(in the rows, 128 means zero)
A single turn carries every row of the set below to another of its rows. Some are shown first; where does it send the rows asked next?
Karob: [119 109 143 114  63 141 142 124 159 126 109 154 141 117 113 155 117 129
 104 120 117 128 137 187 115 135 111 103 157 169 112 103 107 141 114 138
 128 115 134]
bolon: [117 108 120 110 112 149 129 134 140 112 139 127 125 148 169 103  87 123
 127 129 141 104 124 100 113 113 155 134 123 123 142 112  91 136 135 152
 148 110  89]
zipev: [122 134 152 155 151 127 128 154 142 129  96 138 128  81 143 132 122 131
 121  97  98 159 131 147 135 145 122 161 107 139 112 147 176 139 100 115
 115 119 133]
bet: [141 137 111 160 121 100 124 153 149  99 117 131 137 128  95 102 116 141
 143 135 103 132 123 149  98 128 105 122 133 127 153  85 123 113 176 132
  99 134 158]
kigir: [132 106 120 144 138  74 119 124 155 131 162 116 136 127 128 143 168 128
  72 131 131  89 102 128 122 133 106 125 157 159  97 113 127 122 175 119
 100 117 165]
digap: [129 102 116 146 132  82 118 121 165 146 158 129 133 130 125 149 171 128
  69 131 132  94 104 126 114 123 110 138 157 164  84 121 115 126 176 126
 100 120 155]
kan: [121  97 148 102 110 158 140 124 146 131 162 120 135 158 130 127 148  93
 119 129 129 119 128 146 108 144 157 148 159 162 128 147 132 171  97 131
  66 122 137]
gub: [125 112 109 121 134 141 112 136 137  89 126 119 143 124 108 103 155  61
 116 127  66 105 137  94 128 108 117 159 123 137 124 128 115 155 144 128
  74 129 130]
bopo: [124  98 146 105 103 153 141 123 144 139 166 110 137 167 124 127 151  99
 129 126 127 113 131 142 131 139 151 149 154 166 123 135 130 164 101 144
  65 126 140]
sivat: [154 114 125 137 131  91 131 159 104 146 159 154 123 130 140  95 144 146
 143 144 123 150 115 108 128 132 163 110 170 124 108 105 155 118 111 127
  92 109 117]
vina: [151 134 119 164 119 103 127 158 142 109 114 135 130 124  85  98 118 133
 143 139  97 131 123 137 109 138 116 119 133 133 139  85 125 113 168 140
 105 138 161]
Biva: [108 140 151 153 145 121 121 152 147 131 100 147 129  89 140 132 123 121
 131  99 105 147 137 150 150 137 116 168 115 143 104 148 180 141 104 116
 114 123 131]
nofil: [138 141 111 154 116 101 113 164 144 110 110 137 148 125  86 100 121 126
 151 142  98 131 124 141 114 138 106 116 128 130 137  88 128 117 173 135
  97 133 158]
zulot: [138  92 128 117 124  75 152 106 177 128 160 135 167 110 122 127 129 121
 110 129 121 128  82 123 111 107 125 136 135 154  85 159 149 121 159 138
 136 125 131]
Duv: [113  96 125 107 113 153 129 134 145 106 142 133 122 148 156 104 100 111
 121 123 141 108 124 103  98 108 160 129 121 123 137 118  91 133 149 151
 144 105  81]
goga: [125  94 114 137 130  79 116 122 161 141 159 132 142 133 132 139 179 131
  72 125 128  92 100 126 125 123 105 132 151 161  94 114 117 120 170 124
 105 120 172]
vok: [165 116 121 139 131 105 134 159 105 136 164 157 116 138 154 105 151 148
 146 133 134 152 124 113 129 128 152 116 170 126 110 105 159 111 119 117
  87 110 122]
Nik: [ 92 130  97 148 141 151 104 157 134 121 144 119 111 100 141 159 104 122
  95  98 119 113 170 138 122 161 123 137 106 139 123 125 144 122 133 101
  98 130 132]
vekav: [132 116 109 111  94 115 104 145 117 107 134 165 137  86 152 139 141 113
 109 126  80 146 138 108 134  90 112 111 158 139  63 115 117 125  95 117
 138  97 102]
dubed: [121 117 135 105  66 139 130 131 155 122 115 141 143 127 114 163 116 135
 120 118 114 131 136 182 107 125 106 108 152 183 105 101 101 138 110 148
 129 111 138]
vapa: [132  90 126 117 124  86 147 105 174 133 162 140 168 114 123 112 133 118
 124 118 119 127  79 124 115 109 120 134 140 160  88 157 147 127 161 147
 147 133 137]
nifi: [115 120 129 111  61 144 134 137 157 120 115 145 147 125 113 153 115 134
 114 122 112 128 138 183 125 128 106 102 144 180  99 109 100 142 111 136
 127 120 137]
navik: [135 121 170 140 129 125 113 138 138 116  82 145 111 153 161  98 150 131
 100 128 124  98 117 119 129 100 147 148 137 117 133  96  95 159 142 147
 127  81 113]
Lamom: [117 130 156 148 142 126 126 156 150 125  92 147 121  82 140 137 127 132
 130  94  92 147 131 155 143 146 126 159 111 129  96 140 168 141 106 109
 114 120 122]
Mozak: [134 115 176 132 126 113 118 148 133 112  92 139 111 149 166 106 153 134
 105 131 120  97 107 113 133 102 136 143 138 117 127  88  95 151 142 143
 116  80 103]
kigu: [ 92 121 105 153 148 153 111 165 128 125 154 123 115  96 146 163 109 127
  94 103 129 127 161 143 120 158 114 148 113 141 116 122 138 118 120 107
  98 136 130]
gelab: [132 120 110 110  96 121 108 146 110 100 132 170 134  92 146 131 143 119
 106 115  85 142 135  96 145  88 111 111 162 156  68 117 122 129 103 123
 132 102  92]
gulut: [127 121 173 131 121 117 112 146 136 123  87 148 105 157 165 101 153 130
 109 135 126 102 114 117 138 108 132 160 129 119 135  94  93 155 132 144
 126  86 110]
zesi: [132  90 126 110 125  92 153 107 184 130 159 130 157 110 118 125 143 115
 120 116 123 136  84 142 110 116 130 132 142 156  80 154 151 123 154 144
 146 126 133]
Gepa: [124 121 105 126 133 139 107 131 147  80 132 116 143 119 112 113 141  70
 113 129  68 112 129  92 113 110 110 164 132 129 127 143 114 155 148 119
  73 128 133]
vut: [155 124 120 134 118  89 122 157 107 140 161 152 127 138 140 104 151 144
 157 134 137 148 114 100 133 131 156 111 175 129 106 100 162 114 116 135
  97 111 129]
nore: [136 129 112 126 134 149 113 140 143  84 127 122 147 129 112 114 145  59
 114 127  65 101 141  93 118 109 115 157 123 137 117 129 116 146 150 122
  78 139 140]
zakon: [115 104 127 114 118 138 128 130 141 102 145 138 129 144 163 111  91 118
 121 125 142 107 128 110 106 104 153 131 116 117 138 104  86 136 140 152
 147  99  87]
Tadi: [ 91 123  94 149 138 145 109 155 127 129 148 116 120  97 148 158 105 129
  98 104 125 120 169 137 135 150 124 143 113 145 115 120 142 116 117 103
  96 139 135]
dute: [129 104 144  95 114 159 142 129 146 135 160 117 142 170 132 136 152  99
 123 126 128 112 137 133 113 133 151 154 153 176 120 133 131 171 104 139
  67 122 130]
Kuz: [143 108 116 121  93 126 118 145 125 100 126 176 127  91 150 138 145 111
  99 120  86 142 133 103 139  91 107 114 158 142  65 113 120 118 109 109
 131 103  98]

nofil -> vut
gulut -> Biva
zipev -> zulot
Now these:
Gepa -> bet
dute -> nore
Duv -> Nik

